The rows below fall into families. The same turns and mirrors carry the whole set onto itself and the rows of a family onto each other. For each named row, which other rows are in its family? Write them in the order they are listed.
These 16 rows form 4 families of 4 rows each.
Q348: 26,25,-13,-26,27,28,-10,2,14,-19
Q500: 11,24,-13,16,9,45,1,-3,-12,5
Q96: 12,-6,-21,-4,14,44,-21,9,8,12
Q70: 40,7,-17,-15,17,35,-31,26,-2,9
Q362: 23,29,0,18,8,-2,-24,16,-7,-10
Q46: 39,37,-21,2,10,39,-12,-9,-20,-6
Q563: 18,31,8,6,20,28,-39,16,-15,-17
Q582: 27,6,-28,-15,24,34,-33,25,9,-3
Q641: 31,11,-37,14,13,8,-23,1,7,-16
Q238: 22,35,12,8,3,26,-29,13,-22,-4
Q354: 28,16,-24,-9,12,-1,-20,3,18,-16
Q318: 30,15,-31,-20,22,33,-14,10,18,-20
Q745: 4,0,-23,17,19,38,-24,5,6,-12
Q241: 31,23,-1,5,5,-4,-12,9,0,12
Q812: 6,18,5,1,9,29,1,-1,2,13
Q345: 25,45,-5,1,8,27,-10,-7,-22,-4

Which other rows belong to the same family as Q582? Q238, Q318, Q345
Which other rows belong to the same family as Q563? Q348, Q70, Q46

